In the data rows, the value 128 means zero.
Here are some points:
c(131, 119, 130, 122, 136, 132, 130, 123)
c(104, 150, 101, 135, 131, 136, 106, 127)
c(78, 162, 104, 145, 162, 166, 138, 130)
c(98, 160, 101, 150, 146, 147, 103, 122)
c(128, 136, 123, 144, 137, 125, 113, 120)
c(138, 116, 145, 118, 124, 124, 135, 129)
c(149, 100, 148, 116, 122, 117, 148, 131)
c(178, 91, 173, 116, 120, 105, 160, 128)
c(124, 133, 121, 137, 128, 128, 107, 122)
c(156, 127, 114, 133, 83, 101, 78, 117)
c(199, 78, 165, 112, 97, 82, 134, 122)
c(165, 133, 115, 129, 81, 88, 80, 118)
c(153, 133, 105, 130, 89, 103, 79, 118)
c(130, 100, 155, 126, 157, 135, 170, 131)
c(117, 105, 156, 110, 154, 141, 187, 140)
c(97, 150, 113, 142, 149, 157, 134, 130)
c(133, 148, 97, 144, 102, 107, 77, 114)
c(84, 159, 108, 142, 158, 164, 139, 130)
c(79, 155, 113, 139, 169, 165, 147, 133)
c(150, 116, 134, 129, 117, 109, 118, 123)
c(166, 74, 182, 99, 131, 111, 194, 137)
c(125, 156, 99, 145, 112, 133, 82, 121)
c(141, 122, 131, 124, 119, 121, 131, 129)
c(93, 138, 126, 155, 182, 153, 142, 120)
c(139, 120, 133, 123, 123, 118, 122, 124)
c(108, 151, 105, 138, 131, 133, 104, 124)
c(135, 122, 131, 128, 119, 119, 132, 126)
c(92, 148, 115, 137, 153, 152, 137, 132)
c(150, 94, 153, 114, 128, 112, 164, 129)
c(152, 122, 127, 122, 98, 107, 108, 128)
c(100, 139, 126, 133, 152, 160, 149, 136)
c(134, 112, 149, 117, 140, 127, 159, 131)
c(151, 140, 107, 133, 91, 106, 60, 118)
c(155, 127, 114, 125, 92, 95, 81, 121)
c(142, 100, 141, 117, 124, 113, 170, 137)
c(83, 161, 101, 149, 157, 163, 124, 128)
c(85, 148, 119, 143, 172, 165, 150, 129)
c(106, 153, 107, 143, 142, 149, 114, 125)
c(83, 177, 95, 156, 155, 165, 108, 124)
c(84, 158, 108, 143, 157, 158, 128, 129)
c(132, 124, 126, 131, 122, 128, 128, 130)
c(97, 132, 139, 125, 156, 157, 170, 144)
c(155, 96, 163, 107, 120, 112, 159, 133)
c(151, 119, 139, 119, 114, 108, 121, 127)
c(94, 137, 126, 131, 165, 156, 164, 134)
c(155, 101, 150, 117, 118, 114, 142, 129)
c(77, 151, 119, 144, 180, 172, 165, 136)
c(165, 131, 122, 124, 82, 96, 72, 116)
c(129, 133, 117, 127, 108, 115, 107, 123)
c(140, 137, 105, 127, 94, 109, 82, 121)
c(121, 117, 151, 117, 149, 136, 164, 137)
c(86, 152, 113, 140, 153, 159, 134, 133)
c(146, 109, 146, 118, 120, 122, 144, 129)
c(134, 137, 117, 129, 114, 116, 94, 124)
c(100, 140, 124, 135, 159, 156, 148, 132)
c(155, 128, 114, 130, 79, 88, 81, 118)
c(132, 133, 127, 129, 121, 127, 121, 128)
c(158, 135, 106, 135, 115, 116, 88, 127)
c(117, 134, 128, 130, 138, 141, 133, 132)
c(81, 152, 134, 144, 190, 186, 181, 136)
c(127, 127, 133, 123, 128, 127, 137, 128)
c(109, 127, 134, 123, 144, 142, 150, 135)
c(116, 128, 134, 124, 142, 144, 146, 133)
c(129, 108, 140, 118, 133, 122, 148, 132)
c(114, 153, 98, 143, 116, 132, 91, 125)
c(133, 151, 99, 137, 99, 114, 69, 124)
c(89, 160, 102, 141, 139, 151, 112, 128)
c(116, 142, 118, 131, 137, 143, 126, 122)
c(96, 143, 127, 134, 158, 152, 153, 138)
c(160, 67, 192, 93, 141, 120, 214, 144)
c(114, 139, 117, 133, 134, 136, 122, 130)
c(129, 110, 157, 113, 150, 137, 176, 135)
c(119, 116, 149, 124, 153, 146, 169, 135)
c(135, 161, 76, 143, 71, 95, 29, 112)
c(84, 154, 112, 140, 161, 162, 132, 133)
c(144, 100, 148, 121, 133, 118, 150, 129)
c(129, 126, 128, 130, 124, 128, 130, 126)
c(110, 125, 146, 126, 165, 157, 176, 135)
c(137, 109, 136, 122, 126, 117, 139, 133)
c(156, 116, 134, 130, 114, 112, 111, 117)
c(153, 114, 125, 121, 98, 99, 111, 124)
c(140, 124, 110, 127, 99, 101, 84, 123)
c(154, 120, 125, 127, 104, 101, 102, 121)
c(133, 127, 125, 129, 121, 132, 124, 125)
c(92, 148, 120, 137, 171, 164, 156, 137)
c(108, 148, 103, 139, 127, 130, 100, 128)
c(105, 142, 112, 142, 148, 144, 121, 125)
c(183, 80, 164, 103, 93, 88, 144, 128)
c(136, 112, 150, 120, 142, 126, 162, 133)
c(90, 165, 106, 146, 148, 163, 115, 129)
c(149, 119, 123, 124, 101, 99, 108, 130)
c(137, 119, 141, 117, 125, 124, 134, 131)
c(91, 150, 118, 136, 148, 156, 136, 133)
c(84, 161, 97, 149, 149, 149, 102, 124)
c(138, 108, 153, 123, 140, 126, 159, 131)
c(163, 120, 112, 125, 79, 86, 78, 117)
c(138, 114, 137, 123, 127, 124, 131, 128)
c(160, 99, 153, 114, 119, 110, 147, 127)
c(121, 155, 84, 148, 101, 125, 69, 119)
c(149, 105, 147, 112, 117, 110, 141, 131)
c(115, 145, 118, 136, 133, 137, 123, 130)
c(125, 148, 105, 140, 116, 125, 93, 123)
c(99, 149, 113, 139, 150, 153, 126, 126)
c(105, 138, 125, 131, 154, 153, 150, 132)
c(160, 136, 106, 130, 74, 96, 69, 117)
c(150, 134, 108, 130, 89, 101, 69, 121)
c(134, 150, 103, 138, 107, 123, 90, 126)
c(169, 88, 159, 111, 111, 100, 139, 128)
c(81, 155, 120, 143, 174, 168, 152, 133)
c(80, 159, 115, 140, 166, 169, 143, 133)
c(173, 92, 158, 104, 104, 86, 129, 127)
c(84, 152, 119, 139, 160, 162, 145, 130)
c(109, 153, 118, 134, 145, 158, 136, 129)
c(102, 146, 129, 139, 164, 165, 157, 126)
c(116, 138, 128, 139, 149, 141, 130, 124)
c(180, 118, 128, 121, 82, 90, 84, 115)
c(118, 148, 102, 141, 117, 127, 97, 120)
c(116, 152, 95, 144, 118, 130, 91, 123)
c(178, 114, 120, 129, 75, 86, 74, 112)
c(81, 142, 129, 129, 169, 168, 164, 141)
c(170, 73, 182, 101, 129, 108, 181, 135)
c(151, 106, 144, 119, 127, 118, 145, 131)
c(159, 92, 163, 115, 132, 110, 165, 131)
c(60, 156, 121, 135, 182, 181, 173, 145)
c(103, 140, 129, 135, 154, 154, 150, 132)
c(145, 116, 137, 127, 118, 111, 123, 124)
c(109, 137, 113, 134, 145, 141, 121, 125)
c(77, 170, 99, 147, 154, 164, 122, 134)
c(171, 89, 154, 109, 95, 92, 134, 131)
c(91, 144, 118, 134, 155, 153, 136, 130)
c(121, 142, 115, 144, 136, 134, 108, 121)
c(142, 124, 128, 126, 117, 124, 119, 128)
c(104, 139, 128, 131, 154, 151, 150, 133)
c(151, 130, 114, 123, 95, 106, 92, 124)
c(94, 151, 121, 139, 157, 162, 143, 129)
c(122, 124, 132, 129, 142, 141, 146, 130)
c(132, 134, 121, 131, 110, 119, 109, 125)
c(144, 136, 115, 137, 101, 116, 102, 121)
c(148, 131, 111, 135, 100, 96, 97, 114)
c(85, 137, 124, 134, 160, 163, 158, 141)
c(148, 96, 168, 118, 145, 121, 167, 131)
c(124, 110, 159, 116, 156, 144, 181, 138)
c(114, 138, 119, 137, 137, 138, 122, 125)
c(149, 131, 107, 133, 87, 103, 76, 115)
c(131, 122, 147, 121, 144, 135, 154, 131)
c(142, 116, 131, 124, 118, 117, 119, 126)
c(112, 143, 111, 133, 132, 138, 115, 130)
c(132, 123, 138, 123, 131, 127, 133, 129)
c(144, 157, 89, 140, 88, 107, 47, 119)
c(100, 135, 132, 129, 154, 153, 151, 134)
c(155, 109, 148, 117, 111, 106, 134, 128)
c(120, 140, 117, 136, 128, 138, 109, 122)
c(114, 142, 115, 133, 135, 139, 118, 129)
c(177, 126, 107, 130, 68, 80, 49, 111)
c(72, 153, 115, 141, 166, 172, 152, 136)
c(107, 129, 145, 128, 163, 159, 172, 137)
c(114, 145, 114, 139, 130, 133, 111, 128)
c(90, 141, 130, 133, 171, 160, 157, 134)
c(99, 155, 102, 141, 139, 146, 109, 126)
c(132, 95, 168, 110, 150, 134, 191, 138)
c(131, 113, 155, 121, 141, 129, 167, 134)
c(112, 143, 124, 134, 141, 143, 130, 130)
c(126, 106, 149, 115, 140, 132, 160, 136)
c(156, 117, 122, 130, 91, 112, 103, 121)
c(100, 146, 118, 137, 158, 159, 136, 129)
c(145, 105, 156, 118, 137, 131, 167, 130)
c(106, 150, 104, 140, 134, 139, 105, 125)
c(122, 137, 118, 129, 131, 131, 125, 126)
c(143, 134, 112, 130, 99, 112, 85, 119)
c(103, 133, 138, 124, 159, 156, 155, 136)
c(162, 129, 121, 127, 84, 93, 88, 122)
c(190, 83, 160, 104, 90, 83, 132, 122)
c(141, 112, 145, 118, 127, 120, 142, 131)
c(150, 106, 153, 118, 134, 125, 155, 126)
c(151, 101, 154, 115, 129, 114, 152, 129)
c(98, 136, 128, 134, 164, 163, 159, 128)
c(164, 115, 121, 118, 85, 87, 86, 124)
c(135, 113, 138, 119, 123, 116, 135, 127)
c(104, 142, 121, 135, 150, 144, 135, 131)
c(87, 140, 110, 136, 164, 159, 129, 127)
c(46, 175, 98, 147, 185, 189, 148, 140)
c(130, 142, 116, 138, 119, 120, 101, 122)
c(108, 132, 135, 129, 155, 149, 151, 133)
c(122, 137, 117, 137, 130, 132, 121, 123)
c(107, 143, 118, 131, 134, 142, 124, 130)
c(94, 147, 119, 131, 151, 151, 127, 135)
c(110, 139, 128, 137, 149, 153, 146, 129)
c(79, 159, 106, 146, 167, 164, 134, 128)
c(130, 128, 117, 133, 117, 117, 114, 126)
c(168, 129, 104, 129, 69, 78, 53, 113)
c(170, 77, 179, 105, 122, 105, 189, 135)
c(120, 147, 136, 148, 164, 166, 147, 118)
c(147, 131, 110, 127, 96, 107, 78, 119)
c(170, 117, 129, 122, 85, 94, 86, 118)
c(111, 133, 127, 133, 142, 142, 141, 133)
c(96, 140, 129, 129, 161, 158, 152, 138)
c(119, 143, 108, 134, 116, 126, 104, 129)
c(210, 76, 155, 115, 72, 69, 99, 115)
c(138, 132, 115, 131, 103, 110, 94, 125)
c(81, 165, 121, 153, 159, 163, 140, 133)
c(71, 153, 116, 133, 171, 173, 165, 141)
c(124, 117, 152, 123, 158, 139, 166, 132)
c(133, 118, 144, 121, 134, 136, 148, 129)
Here are 10 more points, each followed by its number:
c(136, 124, 116, 137, 110, 124, 105, 124) 0
c(97, 158, 101, 146, 142, 150, 116, 125) 1
c(131, 110, 153, 118, 139, 138, 163, 139) 2
c(118, 149, 98, 138, 111, 121, 88, 126) 3
c(82, 158, 108, 137, 147, 156, 130, 136) 4
c(166, 118, 124, 126, 86, 88, 82, 119) 5
c(78, 155, 115, 143, 166, 162, 137, 130) 6
c(119, 151, 89, 149, 104, 118, 64, 112) 7
c(76, 145, 135, 133, 182, 179, 177, 142) 8
c(162, 121, 123, 134, 81, 88, 78, 109) 9
Which two of these numbered points are nearest to each point below, looking only along the 2 directions in which the first points spread most? Their numbers follow each, nearest first.
c(173, 100, 146, 114, 97, 99, 117, 128) > 5 9
c(174, 96, 150, 110, 99, 96, 127, 128) > 5 9
c(76, 145, 131, 137, 185, 170, 177, 138) > 8 6
c(122, 149, 105, 139, 111, 124, 88, 121) > 3 7
c(73, 165, 112, 140, 162, 170, 151, 138) > 6 4
c(101, 163, 100, 144, 138, 146, 101, 123) > 1 4
c(80, 145, 133, 133, 181, 175, 172, 141) > 8 6
c(63, 158, 129, 136, 186, 181, 177, 143) > 8 6
c(126, 148, 102, 143, 119, 123, 87, 117) > 3 7
c(126, 150, 105, 142, 114, 127, 89, 115) > 3 7
c(90, 139, 146, 116, 162, 166, 186, 155) > 8 6
c(165, 128, 113, 132, 78, 92, 65, 118) > 9 5
c(195, 73, 160, 105, 86, 76, 131, 125) > 5 9
c(139, 127, 125, 127, 111, 120, 108, 126) > 0 3
c(94, 159, 111, 142, 156, 156, 129, 129) > 4 6
c(156, 141, 98, 133, 72, 95, 52, 119) > 9 5
c(143, 129, 131, 125, 108, 116, 110, 131) > 0 3
c(91, 158, 104, 148, 158, 159, 124, 123) > 4 1
c(122, 149, 103, 142, 116, 127, 89, 121) > 3 7
c(129, 165, 85, 147, 95, 114, 59, 117) > 7 3
c(131, 157, 88, 144, 88, 115, 57, 119) > 7 3
c(141, 165, 80, 145, 72, 101, 34, 114) > 7 3
c(148, 132, 127, 131, 112, 117, 111, 122) > 0 3
c(69, 149, 128, 136, 189, 178, 172, 136) > 8 6
c(78, 146, 129, 142, 186, 172, 173, 135) > 8 6
c(122, 147, 99, 143, 120, 130, 92, 120) > 3 0
c(138, 131, 122, 121, 107, 118, 115, 127) > 0 3
c(147, 120, 100, 124, 68, 73, 61, 123) > 9 5
c(128, 105, 148, 116, 136, 122, 170, 133) > 2 0
c(137, 108, 150, 116, 141, 129, 161, 135) > 2 0
c(87, 157, 103, 142, 157, 161, 121, 128) > 4 1
c(137, 154, 81, 147, 78, 102, 39, 117) > 7 3
c(125, 148, 105, 141, 112, 126, 89, 124) > 3 0
c(162, 132, 112, 125, 85, 88, 77, 116) > 9 5
c(140, 156, 79, 145, 74, 98, 44, 114) > 7 9
c(136, 130, 120, 130, 116, 113, 109, 124) > 0 3
c(152, 136, 104, 133, 80, 94, 67, 123) > 9 5
c(80, 154, 112, 142, 166, 169, 143, 132) > 6 4
c(83, 144, 130, 135, 178, 171, 174, 132) > 8 6
c(124, 161, 84, 144, 99, 124, 64, 117) > 7 3
c(90, 158, 107, 152, 158, 164, 125, 124) > 4 6
c(144, 127, 122, 127, 109, 116, 111, 125) > 0 3
c(86, 151, 109, 141, 156, 151, 130, 131) > 4 6
c(124, 152, 104, 140, 118, 125, 93, 125) > 3 0
c(99, 161, 94, 150, 136, 144, 103, 121) > 1 4
c(141, 159, 79, 144, 81, 102, 45, 115) > 7 3
c(86, 159, 91, 136, 133, 137, 96, 131) > 1 3
c(172, 114, 130, 121, 84, 93, 96, 121) > 5 9
c(85, 153, 104, 140, 150, 158, 135, 133) > 4 6
c(161, 131, 105, 124, 70, 89, 70, 121) > 9 5
c(141, 161, 76, 144, 69, 100, 29, 106) > 7 9
c(101, 158, 102, 139, 133, 143, 106, 124) > 1 4
c(105, 156, 109, 139, 133, 146, 110, 128) > 1 4
c(139, 125, 124, 129, 120, 117, 118, 123) > 0 3
c(131, 101, 154, 110, 145, 131, 172, 137) > 2 0
c(96, 126, 150, 128, 180, 168, 193, 139) > 8 2
c(94, 157, 122, 150, 175, 177, 147, 123) > 6 4
c(140, 125, 134, 118, 108, 119, 117, 129) > 0 5
c(98, 164, 97, 142, 128, 144, 100, 126) > 1 3
c(115, 163, 83, 147, 99, 120, 61, 118) > 7 3
c(149, 144, 95, 134, 75, 94, 54, 116) > 9 7
c(83, 168, 99, 150, 155, 168, 120, 127) > 4 1
c(102, 154, 105, 143, 137, 145, 111, 127) > 1 4
c(96, 160, 101, 146, 137, 149, 111, 132) > 1 4
c(175, 107, 131, 121, 86, 87, 97, 120) > 5 9
c(135, 133, 118, 128, 107, 117, 106, 125) > 0 3
c(114, 156, 103, 133, 111, 131, 94, 129) > 3 7
c(175, 93, 151, 100, 95, 87, 133, 130) > 5 9
c(138, 159, 77, 145, 72, 102, 37, 113) > 7 3
c(79, 150, 115, 130, 159, 164, 156, 143) > 6 4
c(77, 161, 109, 141, 166, 168, 149, 134) > 6 4
c(164, 129, 104, 119, 65, 86, 61, 119) > 9 5
c(127, 111, 152, 114, 144, 137, 161, 136) > 2 0
c(109, 157, 96, 131, 105, 127, 98, 134) > 3 7
c(142, 127, 126, 129, 111, 116, 114, 124) > 0 3
c(144, 120, 128, 124, 113, 119, 120, 126) > 0 3
c(129, 110, 150, 121, 140, 128, 179, 135) > 2 0
c(124, 156, 91, 141, 95, 117, 67, 121) > 7 3
c(63, 152, 119, 135, 190, 183, 169, 139) > 8 6
c(159, 121, 110, 132, 81, 88, 71, 116) > 9 5
c(183, 82, 153, 113, 94, 88, 127, 125) > 5 9
c(75, 143, 123, 139, 185, 172, 167, 130) > 8 6
c(76, 158, 115, 139, 173, 172, 152, 135) > 6 4
c(103, 157, 104, 150, 140, 146, 106, 125) > 1 4
c(107, 147, 102, 140, 134, 139, 114, 126) > 1 4
c(80, 146, 127, 133, 177, 172, 169, 137) > 8 6
c(77, 158, 112, 130, 166, 165, 149, 140) > 6 4
c(94, 152, 114, 139, 155, 156, 131, 131) > 4 6
c(176, 121, 109, 129, 81, 89, 70, 118) > 9 5
c(127, 158, 93, 149, 105, 122, 70, 116) > 7 3
c(138, 145, 96, 141, 83, 100, 52, 116) > 7 9
c(85, 165, 103, 142, 153, 165, 122, 127) > 4 1
c(157, 125, 112, 130, 80, 92, 73, 116) > 9 5
c(75, 149, 124, 134, 179, 175, 170, 138) > 8 6
c(96, 126, 139, 126, 169, 162, 172, 135) > 8 2
c(95, 150, 114, 142, 154, 159, 130, 129) > 4 6
c(84, 157, 112, 145, 160, 168, 139, 135) > 6 4
c(82, 142, 129, 133, 170, 166, 171, 138) > 8 6
c(77, 151, 125, 134, 178, 180, 166, 141) > 8 6
c(117, 154, 100, 132, 111, 132, 83, 125) > 3 7
c(152, 133, 104, 121, 82, 99, 74, 124) > 9 5
c(170, 113, 129, 116, 82, 91, 94, 126) > 5 9
c(133, 108, 164, 110, 162, 122, 175, 135) > 2 8
c(84, 166, 101, 145, 153, 163, 120, 129) > 4 1
c(144, 128, 125, 130, 108, 114, 109, 126) > 0 3
c(123, 149, 101, 142, 115, 118, 84, 116) > 3 7
c(93, 160, 101, 136, 145, 149, 115, 127) > 1 4
c(157, 130, 114, 128, 76, 100, 77, 124) > 9 5
c(85, 150, 119, 145, 169, 161, 143, 134) > 6 4
c(173, 100, 144, 119, 93, 88, 116, 121) > 5 9
c(125, 150, 108, 134, 111, 126, 89, 123) > 3 0
c(136, 110, 153, 118, 141, 131, 164, 130) > 2 0
c(141, 131, 123, 133, 111, 116, 107, 125) > 0 3
c(123, 149, 105, 136, 113, 123, 90, 123) > 3 0
c(80, 157, 111, 137, 158, 165, 144, 135) > 6 4
c(123, 145, 103, 139, 118, 122, 88, 123) > 3 0
c(104, 131, 140, 135, 178, 159, 167, 132) > 8 6
c(125, 155, 92, 138, 103, 119, 71, 124) > 7 3
c(212, 82, 167, 104, 82, 82, 125, 119) > 5 9
c(173, 128, 105, 129, 66, 80, 53, 116) > 9 5
c(142, 102, 162, 110, 140, 135, 176, 135) > 2 0
c(75, 150, 120, 141, 177, 176, 171, 137) > 8 6
c(167, 123, 110, 126, 75, 85, 66, 114) > 9 5
c(138, 101, 161, 116, 142, 127, 168, 131) > 2 0
c(133, 126, 123, 125, 120, 117, 116, 128) > 0 3
c(155, 134, 112, 128, 80, 96, 75, 117) > 9 5
c(97, 135, 137, 131, 169, 163, 173, 138) > 8 6
c(81, 163, 101, 146, 156, 158, 119, 132) > 4 1
c(97, 149, 121, 137, 152, 155, 133, 131) > 4 6
c(141, 101, 161, 114, 145, 129, 174, 131) > 2 0
c(92, 157, 103, 143, 143, 150, 112, 129) > 1 4
c(174, 92, 147, 117, 90, 101, 122, 124) > 5 9
c(143, 132, 126, 125, 116, 128, 113, 124) > 0 3
c(93, 140, 130, 133, 172, 162, 171, 134) > 8 6
c(95, 160, 103, 129, 121, 143, 115, 136) > 1 4
c(101, 132, 143, 126, 168, 160, 172, 135) > 8 2
c(89, 136, 136, 129, 174, 161, 164, 138) > 8 6
c(188, 82, 161, 111, 96, 83, 139, 120) > 5 9
c(134, 106, 156, 119, 148, 135, 168, 132) > 2 0
c(128, 152, 93, 142, 102, 115, 70, 120) > 7 3
c(179, 88, 155, 113, 101, 93, 138, 124) > 5 9
c(77, 156, 115, 142, 164, 165, 143, 129) > 6 4
c(103, 150, 108, 138, 139, 143, 112, 131) > 1 4
c(102, 119, 155, 120, 177, 163, 189, 144) > 8 2
c(92, 154, 115, 139, 154, 152, 136, 131) > 4 6
c(136, 101, 156, 116, 143, 129, 176, 131) > 2 0
c(91, 138, 128, 124, 170, 166, 161, 135) > 8 6
c(90, 151, 118, 154, 177, 165, 143, 123) > 6 4
c(100, 153, 104, 139, 140, 145, 114, 129) > 1 4
c(157, 127, 109, 134, 88, 96, 73, 115) > 9 5
c(126, 147, 105, 144, 112, 122, 83, 122) > 3 7
c(85, 149, 120, 135, 167, 163, 149, 134) > 6 4
c(126, 100, 160, 113, 150, 134, 186, 138) > 2 8
c(154, 137, 103, 131, 82, 98, 72, 122) > 9 5
c(98, 150, 119, 140, 151, 155, 133, 126) > 4 6
c(103, 152, 99, 134, 128, 143, 107, 132) > 1 3
c(89, 169, 94, 147, 135, 148, 111, 127) > 1 4
c(160, 138, 108, 128, 79, 99, 76, 118) > 9 5
c(136, 108, 152, 110, 138, 126, 166, 135) > 2 0
c(150, 139, 102, 130, 79, 91, 62, 119) > 9 5
c(142, 96, 166, 115, 145, 131, 179, 136) > 2 0
c(89, 160, 107, 146, 161, 169, 122, 128) > 4 6
c(81, 164, 101, 143, 156, 162, 125, 131) > 4 6
c(123, 149, 99, 138, 110, 121, 85, 126) > 3 7
c(102, 158, 98, 139, 128, 143, 103, 128) > 1 3
c(82, 149, 122, 143, 181, 171, 148, 129) > 6 8
c(128, 152, 110, 140, 105, 117, 85, 123) > 3 7
c(88, 146, 116, 150, 178, 158, 141, 123) > 6 4
c(66, 162, 105, 147, 169, 173, 136, 132) > 6 4
c(142, 129, 121, 133, 112, 121, 106, 126) > 0 3
c(120, 155, 99, 147, 116, 126, 83, 118) > 3 7
c(189, 83, 169, 101, 95, 78, 143, 126) > 5 9
c(132, 145, 110, 143, 120, 119, 82, 114) > 3 0
c(134, 128, 120, 122, 111, 116, 119, 131) > 0 3
c(138, 125, 121, 129, 112, 113, 114, 124) > 0 3
c(184, 88, 163, 106, 98, 89, 140, 121) > 5 9
c(92, 154, 102, 138, 143, 148, 112, 130) > 1 4
c(100, 124, 142, 124, 170, 162, 174, 138) > 8 2
c(140, 106, 162, 123, 149, 131, 172, 128) > 2 0
c(133, 133, 117, 126, 111, 118, 111, 126) > 0 3
c(98, 129, 141, 124, 168, 156, 179, 137) > 8 2
c(99, 169, 97, 148, 126, 139, 102, 129) > 1 3
c(112, 141, 117, 141, 142, 137, 117, 120) > 1 4
c(133, 134, 114, 132, 109, 116, 110, 123) > 0 3
c(85, 164, 99, 142, 142, 152, 114, 131) > 1 4
c(110, 157, 93, 141, 123, 138, 87, 123) > 3 7
c(118, 151, 98, 144, 112, 122, 83, 120) > 3 7
c(178, 87, 156, 101, 96, 87, 139, 131) > 5 9
c(119, 153, 101, 147, 114, 127, 81, 118) > 3 7
c(102, 180, 77, 160, 127, 145, 52, 111) > 7 3
c(160, 125, 109, 125, 73, 78, 60, 119) > 9 5
c(186, 85, 158, 101, 87, 78, 131, 125) > 5 9
c(139, 106, 168, 115, 148, 137, 186, 138) > 2 8
c(130, 109, 150, 117, 143, 133, 168, 136) > 2 0
c(85, 156, 113, 140, 167, 161, 142, 134) > 6 4
c(157, 135, 93, 142, 75, 91, 62, 116) > 9 5
c(138, 131, 127, 121, 109, 116, 105, 127) > 0 3
c(164, 109, 139, 124, 97, 97, 111, 124) > 5 9
c(100, 152, 116, 134, 151, 155, 130, 128) > 4 1
c(82, 147, 118, 141, 164, 166, 154, 137) > 6 4
c(116, 150, 105, 140, 128, 135, 97, 123) > 3 1
c(77, 146, 121, 138, 180, 175, 164, 133) > 8 6
c(174, 127, 113, 126, 63, 82, 57, 116) > 9 5
c(165, 133, 101, 119, 55, 87, 53, 123) > 9 5
c(170, 123, 118, 123, 75, 89, 74, 119) > 9 5
c(134, 131, 118, 132, 113, 112, 106, 121) > 0 3
c(113, 156, 83, 143, 110, 129, 70, 120) > 7 3
c(123, 107, 152, 117, 139, 128, 161, 133) > 2 0
c(190, 87, 156, 101, 91, 84, 134, 119) > 5 9
c(137, 124, 119, 130, 117, 117, 119, 126) > 0 3
c(136, 104, 159, 108, 136, 134, 169, 142) > 2 0
c(84, 151, 115, 140, 161, 163, 145, 131) > 6 4
c(111, 157, 95, 142, 119, 128, 86, 121) > 3 7
c(88, 152, 114, 144, 154, 154, 136, 126) > 4 6
c(89, 166, 94, 149, 144, 151, 103, 123) > 1 4
c(126, 143, 105, 135, 111, 123, 89, 118) > 3 0
c(154, 136, 110, 134, 93, 104, 75, 116) > 9 5
c(102, 151, 113, 137, 137, 142, 122, 133) > 1 4
c(68, 157, 120, 140, 180, 177, 168, 139) > 8 6
c(128, 143, 105, 138, 109, 119, 87, 120) > 3 0
c(65, 152, 113, 141, 184, 176, 163, 134) > 8 6
c(185, 91, 154, 115, 96, 89, 125, 120) > 5 9
c(89, 150, 116, 139, 157, 159, 130, 127) > 4 6
c(124, 144, 102, 140, 115, 118, 98, 120) > 3 0
c(91, 160, 105, 142, 154, 156, 121, 129) > 4 1
c(109, 145, 124, 141, 148, 155, 141, 125) > 4 6
c(123, 113, 146, 121, 143, 135, 167, 136) > 2 0
c(106, 155, 97, 145, 121, 135, 92, 124) > 3 1
c(134, 152, 104, 136, 98, 114, 65, 121) > 7 3
c(178, 86, 148, 102, 89, 80, 123, 127) > 5 9
c(100, 144, 119, 138, 148, 150, 133, 126) > 4 1
c(131, 98, 162, 105, 141, 131, 190, 146) > 2 8
c(79, 147, 117, 133, 158, 161, 147, 138) > 6 4
c(194, 67, 166, 105, 96, 84, 143, 124) > 5 9
c(173, 128, 103, 128, 64, 77, 68, 120) > 9 5
c(120, 156, 92, 145, 105, 122, 75, 118) > 7 3
c(121, 147, 105, 140, 115, 124, 99, 119) > 3 0
c(134, 131, 116, 128, 110, 118, 103, 123) > 0 3
c(112, 148, 111, 136, 129, 141, 116, 129) > 1 3
c(108, 150, 113, 140, 136, 141, 115, 127) > 1 4
c(148, 102, 165, 116, 141, 130, 167, 129) > 2 0
c(145, 125, 126, 126, 106, 112, 110, 125) > 0 5
c(135, 104, 161, 109, 142, 121, 160, 133) > 2 0
c(133, 137, 128, 127, 115, 118, 119, 121) > 0 3
c(114, 155, 97, 144, 117, 127, 81, 120) > 3 7
c(147, 131, 108, 132, 88, 104, 83, 121) > 9 5
c(132, 147, 98, 133, 104, 108, 65, 120) > 7 3
c(135, 101, 162, 113, 152, 139, 180, 135) > 2 8
c(97, 148, 112, 137, 145, 146, 134, 130) > 4 1
c(139, 105, 150, 129, 150, 129, 157, 123) > 2 0
c(93, 155, 118, 141, 152, 158, 134, 128) > 4 6
c(103, 138, 121, 128, 151, 146, 141, 127) > 4 6
c(149, 135, 104, 141, 97, 103, 68, 116) > 9 7
c(166, 126, 114, 135, 69, 83, 77, 116) > 9 5
c(140, 141, 96, 140, 95, 108, 71, 115) > 7 3
c(119, 153, 96, 134, 102, 121, 85, 126) > 3 7
c(134, 131, 119, 128, 118, 119, 100, 125) > 0 3
